In the data rows, the value 128 means zero.
Some points, one per row:
118 138 110 129 121 128 174 133 126 123 112 119 147 114 116 131 123 115 132 138 136 126 159 138 122 146 119 112 141 140 128 127 138 119 125 118
137 125 125 143 95 108 87 142 159 162 109 136 141 123 163 82 153 126 110 128 128 91 143 164 121 152 140 132 136 133 112 155 161 122 167 117
139 126 116 142 132 111 129 132 121 154 96 129 178 111 144 129 125 122 113 151 96 98 117 164 125 121 153 117 137 122 132 163 153 118 140 114
98 159 191 107 155 90 54 133 98 69 160 43 26 126 146 125 119 126 37 147 112 196 102 4 134 171 150 251 77 62 94 147 74 102 147 197
143 186 172 86 124 143 178 113 135 83 186 104 109 133 129 162 131 129 116 99 121 177 172 50 119 184 58 107 79 116 130 140 79 141 136 102
116 102 101 117 153 123 154 153 107 122 105 73 105 123 153 72 147 102 94 125 108 110 155 115 125 184 78 142 118 144 74 202 93 124 161 71
151 92 88 116 91 70 176 157 162 80 198 56 157 179 88 142 185 208 60 78 140 169 101 108 204 187 141 142 115 84 67 227 166 238 130 73
155 97 53 151 157 110 170 151 102 129 63 151 180 84 141 144 109 94 129 133 126 61 133 195 134 141 155 100 161 187 119 142 178 143 145 63
128 149 68 140 109 127 238 113 99 143 90 98 181 88 68 145 125 76 140 145 175 103 166 108 149 127 73 67 141 156 178 98 122 68 121 144
159 164 163 111 74 113 141 99 141 162 194 139 187 186 95 117 166 171 112 94 129 140 112 110 132 143 112 125 90 102 158 136 134 137 123 125
134 117 146 132 114 115 137 120 162 110 171 47 146 174 163 137 154 180 119 87 95 149 139 91 179 185 99 164 91 102 85 174 115 189 135 62
130 188 156 86 108 133 189 113 112 114 159 102 114 127 96 127 117 155 113 105 111 145 138 90 113 178 108 129 94 116 121 136 52 80 161 149
127 113 117 144 162 129 115 125 145 126 105 134 132 110 136 153 95 105 153 140 130 113 145 154 120 137 131 116 128 160 130 116 153 133 124 108
128 141 113 139 87 135 114 153 151 151 141 121 129 185 169 62 194 172 127 115 131 96 77 169 153 130 95 119 139 126 98 156 128 142 129 65
92 102 217 133 157 103 0 117 123 151 227 77 8 226 228 126 192 240 16 140 69 130 0 119 139 124 162 255 62 0 7 237 79 255 134 69
123 105 150 123 161 136 137 111 134 127 124 86 111 103 159 107 158 147 106 163 99 148 149 138 123 159 150 165 120 101 69 188 134 164 123 91
143 120 123 104 117 109 165 138 127 128 169 69 137 182 171 119 168 179 85 90 119 158 109 110 174 181 95 139 79 90 94 146 141 178 147 80
129 149 135 127 169 145 159 71 141 117 94 145 130 48 115 164 65 82 141 174 108 144 241 132 94 161 110 104 126 194 127 135 112 131 113 145
139 101 117 142 135 128 135 149 115 125 123 112 128 148 140 130 154 132 134 124 118 133 96 132 143 119 131 133 136 102 115 117 143 151 107 100
153 90 106 164 118 116 196 95 107 127 157 121 160 128 78 127 114 156 178 129 161 119 105 113 172 138 157 114 136 144 148 98 194 181 42 150
120 135 146 160 166 132 134 122 140 119 129 115 117 117 137 174 137 103 174 185 117 172 168 138 93 129 108 131 133 136 139 95 134 148 92 125
169 146 181 121 45 91 122 104 159 137 191 121 182 174 100 106 178 163 104 107 94 159 100 110 161 148 154 165 119 75 150 138 123 130 147 150
120 154 113 87 70 74 132 159 134 149 150 136 152 130 102 132 138 148 80 68 194 121 128 104 132 162 147 118 120 146 159 156 135 85 152 143
134 151 169 97 85 111 146 90 154 144 168 138 144 146 118 106 171 173 140 135 97 145 116 124 130 141 127 109 94 79 120 160 114 136 126 175
149 135 140 127 158 87 160 94 142 122 150 117 156 72 105 190 85 71 146 157 125 126 202 134 101 164 131 123 111 169 130 119 135 115 116 127
155 111 125 145 127 102 125 110 118 156 110 132 181 124 135 140 137 144 100 129 109 102 106 155 144 117 174 148 157 128 116 159 186 143 142 108
160 89 115 131 86 255 255 76 101 124 18 155 160 123 32 27 49 149 255 100 146 151 195 137 169 89 87 42 162 106 153 0 158 89 12 208
156 142 128 133 71 134 137 100 156 175 150 149 198 171 99 96 154 144 140 105 109 101 109 155 148 137 126 102 124 112 152 133 162 101 119 123
Then 10 other points, each followed by its number:
148 99 106 142 135 152 140 126 114 139 83 142 132 136 142 104 122 126 128 121 144 113 120 144 148 125 140 121 140 143 133 95 158 133 117 112 0
142 130 100 128 105 111 109 148 111 141 108 152 163 125 141 104 148 121 107 149 110 101 134 172 102 138 132 116 136 132 101 149 146 113 148 121 1
95 85 124 166 155 134 104 110 128 112 138 106 128 98 102 147 111 137 174 152 153 156 101 125 144 106 151 159 160 112 115 113 137 167 79 157 2
132 113 111 153 164 95 133 131 168 127 130 129 151 106 114 210 90 127 175 127 151 130 157 157 148 109 183 152 149 185 147 123 190 174 141 77 3
151 116 104 158 140 147 209 105 85 112 111 156 152 121 77 90 112 106 207 128 143 130 132 135 143 124 104 100 130 157 172 76 133 149 86 147 4
135 126 141 121 100 117 95 159 134 114 157 106 125 190 125 107 168 157 82 95 124 142 83 132 142 130 125 151 123 74 117 145 121 135 152 133 5
150 100 124 103 131 142 128 106 135 91 153 141 49 155 142 114 105 168 119 80 135 148 99 108 153 140 158 127 124 151 133 115 80 159 125 123 6
105 141 99 115 96 127 143 176 103 112 107 135 179 98 50 162 123 98 116 127 169 137 156 78 122 116 120 97 196 136 155 73 130 64 114 158 7
103 77 138 127 183 142 93 131 139 110 150 139 53 99 159 134 126 94 191 172 167 143 109 145 115 112 96 141 112 145 102 80 131 148 43 178 8
115 159 151 115 129 120 120 166 105 148 110 140 127 118 103 137 136 111 114 155 133 116 108 103 92 106 131 115 143 91 151 127 128 92 117 157 9
Which of these numbered points is nearest to each point below by angle, seen from the average point of the first points? Its number follows each.
172 127 170 54 126 197 91 64 162 103 182 179 0 184 187 102 64 202 131 30 172 140 110 62 182 122 147 158 77 163 154 35 47 154 136 158 > 6
128 103 169 122 177 130 82 97 149 104 155 149 88 82 112 175 89 95 200 173 136 158 166 110 83 105 123 137 106 169 131 89 76 131 97 175 > 8
77 166 161 114 104 134 118 166 95 142 89 145 134 101 103 128 120 88 100 203 129 119 133 121 58 98 116 118 137 94 151 139 112 56 142 150 > 9
135 117 117 123 131 144 169 114 115 125 121 146 149 130 113 117 121 134 164 125 141 135 136 126 148 119 130 109 130 141 153 99 133 142 97 140 > 4
177 134 111 156 115 119 133 160 134 215 50 144 255 87 190 91 181 67 72 168 46 28 136 235 115 157 184 140 135 142 74 241 159 72 214 51 > 1
163 135 117 128 100 180 190 117 116 127 130 156 160 152 94 114 119 137 166 136 143 149 131 113 138 108 119 68 117 173 176 54 139 146 60 142 > 4
76 163 180 128 106 66 115 254 98 103 131 138 132 98 55 148 140 72 37 204 159 152 73 95 31 105 151 108 132 30 181 77 180 0 179 240 > 9
118 153 153 135 144 121 126 136 117 122 122 122 106 123 115 134 111 113 129 160 118 133 148 129 102 121 117 129 120 119 130 116 117 99 135 140 > 9
143 115 88 149 113 134 216 97 95 123 139 128 170 119 91 115 102 100 218 120 143 115 142 118 151 109 106 85 114 184 168 73 133 129 46 129 > 4
159 139 90 160 130 56 69 161 67 255 0 161 255 58 202 115 197 125 0 171 0 0 144 255 132 103 172 101 224 97 73 255 252 75 226 63 > 1
127 36 91 188 126 96 37 158 176 97 126 183 81 109 95 133 86 136 133 114 207 154 49 120 140 72 194 174 184 123 148 53 153 123 69 206 > 2
61 164 173 172 143 171 137 180 43 142 90 138 123 113 66 196 139 97 167 201 133 139 97 140 91 0 105 117 170 24 194 54 168 114 5 212 > 9
109 151 131 141 142 153 126 138 120 125 118 118 114 124 128 117 152 106 137 162 140 140 135 114 101 96 107 124 134 101 138 111 113 113 111 141 > 9
117 134 122 122 137 143 126 116 137 122 131 127 110 121 133 136 119 113 151 123 136 129 154 120 123 140 105 128 116 150 130 119 101 123 128 127 > 8
130 144 84 143 86 78 101 102 139 215 79 212 214 90 116 117 103 162 71 148 111 41 96 230 131 87 230 91 184 145 123 191 177 75 173 139 > 1
104 142 175 114 162 154 119 106 126 123 135 117 92 125 155 137 135 122 114 177 90 142 142 128 102 127 117 146 109 113 103 130 108 145 117 115 > 8
149 125 123 133 117 141 160 116 128 120 133 140 123 135 117 110 119 119 161 121 136 142 136 110 138 125 118 108 129 142 156 96 116 125 101 138 > 4
123 117 134 133 146 144 128 118 139 118 134 124 114 125 137 140 130 117 148 134 119 135 128 136 131 124 125 130 132 115 122 109 134 147 114 130 > 8
162 91 84 176 150 136 136 146 101 114 99 89 139 176 171 98 165 124 141 123 114 150 85 147 135 118 118 119 121 136 113 110 152 169 126 84 > 0
113 161 111 128 111 129 159 138 115 146 102 132 145 119 98 133 119 118 131 126 157 115 148 134 149 108 121 100 160 145 167 114 145 87 127 141 > 7
104 124 125 127 188 116 170 87 148 120 110 115 160 51 102 194 64 102 154 182 113 121 194 133 130 140 163 145 141 170 121 143 136 132 115 137 > 3
156 107 137 94 130 119 138 143 129 87 168 137 70 166 149 94 109 141 138 81 130 120 112 119 155 155 129 122 90 155 130 113 102 140 145 113 > 6
Now 10 new points, numbered from 0 again:
155 108 94 143 159 164 141 125 108 139 62 171 145 111 191 133 109 114 124 142 101 92 137 180 149 134 149 96 169 180 153 120 192 123 128 77 0
121 135 155 117 199 119 175 107 159 90 116 99 152 39 109 200 56 83 160 192 110 139 235 133 90 175 117 111 94 170 107 113 143 107 132 157 1
133 102 100 194 114 67 138 160 119 183 51 117 240 78 164 79 161 142 68 188 46 16 123 231 114 172 173 122 153 109 50 239 237 202 153 104 2
168 119 137 108 145 133 86 101 99 138 132 204 84 147 116 71 99 117 131 124 146 109 83 139 72 93 169 137 112 143 163 58 98 69 153 220 3
103 167 107 98 86 131 127 134 129 162 99 129 129 131 101 118 122 129 79 90 134 109 139 93 124 136 118 106 133 148 161 134 97 39 179 152 4
123 143 128 110 150 142 151 97 129 120 119 136 142 87 133 170 100 93 158 157 112 118 184 146 103 159 110 105 120 164 111 127 129 129 127 116 5
115 132 136 116 123 92 162 111 136 130 163 97 103 110 90 142 114 144 118 111 125 153 131 95 122 144 136 148 104 98 124 144 78 131 138 143 6
106 153 144 137 133 98 120 140 85 157 102 155 122 97 116 105 124 105 105 161 133 123 108 101 103 77 139 118 137 121 187 107 132 45 139 182 7
157 113 130 122 135 92 129 144 124 139 126 166 144 123 120 140 93 142 128 125 140 114 109 136 133 111 181 122 135 130 151 104 146 122 131 135 8
92 120 186 122 162 134 70 120 138 126 155 98 61 139 197 85 177 150 116 167 83 129 100 126 113 130 121 185 101 63 68 175 85 168 139 114 9
The same question for these:
155 124 153 154 120 111 142 129 136 137 111 132 199 114 138 127 145 117 128 186 96 122 129 184 127 142 155 121 130 112 88 153 184 186 108 105 > 2
150 166 93 120 67 92 150 157 84 182 109 88 186 162 127 104 169 136 93 102 95 97 126 118 156 124 115 126 157 128 131 207 161 136 164 74 > 2
133 138 144 113 114 132 96 127 121 140 127 171 90 137 130 107 109 134 129 115 142 116 112 123 98 118 137 138 117 134 153 101 97 103 129 164 > 3
186 83 50 152 146 192 84 139 99 110 55 194 140 78 174 88 94 56 119 149 116 68 132 195 109 146 139 69 192 233 95 127 158 106 142 102 > 0
158 111 71 137 145 139 136 148 109 112 65 165 154 110 152 120 94 96 131 130 117 85 144 173 130 118 165 94 171 201 113 139 163 134 143 76 > 0
151 138 87 142 144 145 161 136 131 126 107 163 111 113 157 96 116 121 131 145 124 101 133 179 128 128 131 106 137 178 122 115 155 121 141 112 > 0
229 0 0 122 161 255 125 126 83 121 0 255 255 10 198 81 14 0 87 104 113 39 191 211 148 131 255 7 219 255 182 74 255 131 161 15 > 0
142 114 134 120 130 129 90 115 118 126 138 188 101 138 143 117 100 136 126 121 138 122 109 114 121 94 157 127 133 126 154 77 101 106 145 153 > 3
69 90 103 172 190 200 74 148 146 136 19 137 75 100 190 125 102 116 153 153 132 92 84 211 135 59 162 85 206 129 133 97 178 141 97 131 > 0
116 126 108 142 158 146 137 103 147 112 129 139 121 96 138 146 90 112 177 135 152 130 181 139 120 141 112 113 123 177 133 127 124 142 106 121 > 5
113 102 116 143 128 93 92 153 130 121 132 140 127 130 112 168 113 120 157 129 148 133 106 138 120 101 148 137 151 125 147 99 160 130 107 125 > 8
156 77 135 165 155 136 125 124 134 88 125 99 113 112 92 147 135 99 176 167 144 182 141 136 107 137 118 133 128 113 126 67 115 149 85 154 > 1
149 115 118 107 157 136 118 96 141 103 147 135 50 142 157 77 90 157 159 91 149 116 118 120 139 150 134 155 102 142 121 98 70 125 139 130 > 3
125 183 136 82 69 126 122 144 129 157 127 158 141 131 148 128 126 120 77 102 122 116 163 98 93 133 106 124 128 158 170 158 103 67 197 137 > 4
139 82 85 168 129 149 156 145 120 115 114 106 115 161 145 105 150 144 142 118 150 129 76 149 161 108 123 116 153 107 110 116 152 184 95 91 > 0
124 130 105 108 77 102 121 156 123 133 129 140 133 127 98 115 121 126 93 95 159 120 134 95 133 153 127 119 130 119 161 140 113 72 155 152 > 4
116 123 132 111 136 115 146 120 120 127 147 97 112 117 108 141 132 149 121 121 140 145 134 91 144 148 131 149 118 104 115 142 109 127 130 140 > 6
148 118 117 136 90 103 168 124 141 141 141 96 189 159 113 102 177 156 138 106 114 140 114 128 171 132 102 126 137 95 128 133 156 128 116 116 > 2
121 255 119 71 19 92 182 176 113 190 161 128 151 110 76 129 108 125 36 58 219 77 158 84 123 149 96 102 158 130 206 191 79 5 211 139 > 4
129 145 209 130 128 133 23 157 143 112 194 73 35 213 180 119 189 182 41 142 79 166 71 109 93 130 156 213 73 52 65 198 84 206 157 107 > 9
108 136 109 133 124 124 146 169 130 134 107 140 133 94 68 130 121 99 120 131 167 101 151 104 143 111 114 101 142 130 157 93 128 80 94 178 > 7
128 108 125 142 163 137 117 134 133 108 92 134 132 99 153 160 95 97 147 149 122 138 168 150 115 137 134 103 142 166 118 129 142 131 130 107 > 5
